-.26  .33  .02 -.56  .18: .02, .33

 .14  .26 -.18  .01  .24  .04 -.47: .01, .26

 .04 -.19 -.15  .48 -.40 -.36 -.10: .48, .48

 .02 -.21  .38  .00 -.25
-.48  .40 -.13 -.41  .31
-.19  .24 -.42 -.06  .29
: -.13, .40

 .42 -.15  .14  .07  .36  .30  .34: .07, .42

-.44  .47  .13 -.25 -.24
-.45  .45  .11 -.26 -.24
-.30  .48  .08 -.44  .16
: .11, .48

-.21  .08  .42 -.09 -.45: .42, .42

 .17 -.17 -.22  .34  .31 -.50  .23: .34, .34

 .24 -.11  .53  .18 -.43: .53, .53

 .25  .55  .26  .03 -.01 -.05  .01: .03, .55
---
 .45  .22  .06 -.09 -.12 -.09  .03
-.20  .03  .15  .40  .15 -.13 -.01
-> .22

 .13 -.49  .00  .08 -.09  .27 -.05
-.06 -.46  .32  .13  .07 -.07 -.08
-> -.49

-.23  .14 -.50  .25 -.15  .45
 .05 -.19  .15  .10  .21  .13
-> .14

-.03  .04 -.07  .04 -.04  .00 -.08
 .45  .35 -.05  .08 -.23  .30 -.04
-> .04

 .46 -.29 -.47  .21  .52  .29
-.31  .20  .46 -.17  .04 -.38
-> -.29

-.53 -.23  .34  .52  .11 -.43 -.48
 .14  .53  .32 -.25 -.53 -.21  .37
-> -.23
---
[[-.12  .16  .25 -.21  .16 -.09  .17 -.27]
 [-.19  .09 -.05 -.20  .00 -.06 -.01 -.14]
 [ .16 -.20 -.24  .12 -.25  .22 -.24  .28]
 [-.23  .22 -.36 -.28 -.37 -.17 -.16 -.20]
 [-.32  .05  .41 -.18  .16 -.28  .30 -.26]] Answer: .41

[[-.13  .05 -.09 -.03  .07  .11 -.09 -.06  .06  .01  .17  .12]
 [ .07  .19  .03 -.47  .01  .07 -.07  .00 -.21  .03 -.04  .00]
 [ .40  .24  .03 -.33  .01  .05  .06 -.02  .07 -.08 -.01 -.14]
 [-.10  .02 -.06 -.09  .06 -.06  .14  .07 -.05 -.02  .15  .01]
 [-.18 -.28  .09  .36  .06  .03 -.04 -.11  .01 -.01 -.34  .05]
 [ .02  .18  .05 -.36  .06  .07 -.09  .00 -.01  .02  .03  .14]
 [ .03 -.28  .01  .13 -.12 -.14 -.01 -.06  .05  .03  .14  .01]
 [ .05 -.03 -.09 -.02  .06 -.06  .14  .08 -.07  .00  .16  .02]
 [-.19 -.25 -.02  .34  .02 -.03 -.05 -.09  .01 -.08 -.43  .04]
 [ .41  .23  .03 -.32  .00  .05  .06 -.02  .07 -.08 -.01 -.13]
 [-.21 -.20  .12  .39  .06  .05 -.04 -.12  .02  .05 -.27  .06]
 [ .11 -.11  .05  .40 -.08 -.12  .01  .10 -.04 -.05  .30  .00]] Answer: .05

[[-.09  .00  .17  .01 -.09  .25 -.25  .05]
 [ .19  .15  .41  .33  .11  .46 -.33  .17]
 [ .18  .07  .05 -.08  .14  .16 -.02  .16]
 [ .03 -.04  .07  .07  .12  .13 -.13 -.02]
 [ .16 -.29 -.13 -.10  .07 -.24 -.33  .09]
 [ .20 -.04 -.03 -.05  .34  .06 -.07 -.08]
 [ .13  .00 -.03 -.21  .29  .30 -.31  .45]
 [ .11  .00  .08  .09  .04  .26 -.39  .30]] Answer: .08

[[-.12  .37  .47  .48 -.49  .50 -.48  .50  .49  .48 -.49]
 [ .00  .00  .01  .05 -.26  .45 -.49  .49  .49  .48 -.49]
 [ .00  .00  .00  .01 -.06  .29 -.46  .49  .48  .49 -.49]
 [-.08  .33  .47  .49 -.48  .49 -.49  .48  .49  .49 -.49]
 [-.01  .02  .16  .40 -.48  .48 -.48  .49  .50  .49 -.49]
 [ .00 -.01  .00  .01 -.01  .07 -.32  .46  .49  .49 -.49]
 [-.01  .03  .19  .42 -.48  .48 -.48  .49  .49  .49 -.48]
 [-.03  .19  .42  .49 -.49  .50 -.49  .48  .49  .49 -.48]
 [ .01  .06  .29  .46 -.49  .49 -.49  .49  .49  .48 -.49]
 [-.03  .19  .42  .48 -.49  .48 -.49  .49  .49  .49 -.48]
 [ .00  .00  .02  .15 -.40  .48 -.48  .50  .49  .49 -.49]] Answer: .02

[[-.01  .06  .16  .06 -.10  .14  .13]
 [ .32  .21 -.44 -.10 -.14 -.15 -.03]
 [-.03  .20  .44  .12  .23 -.14  .11]
 [-.48 -.06  .35  .03 -.03  .03 -.05]
 [ .20 -.08  .01 -.08 -.06 -.01 -.01]
 [-.19 -.26  .24  .24  .22  .08  .13]
 [-.04  .22  .02 -.04 -.22  .07 -.08]
 [-.10  .15  .02  .12 -.04  .15  .03]
 [ .00  .14 -.14  .09  .11 -.31  .05]
 [-.38 -.09  .29  .18  .20 -.27 -.01]] Answer: .29
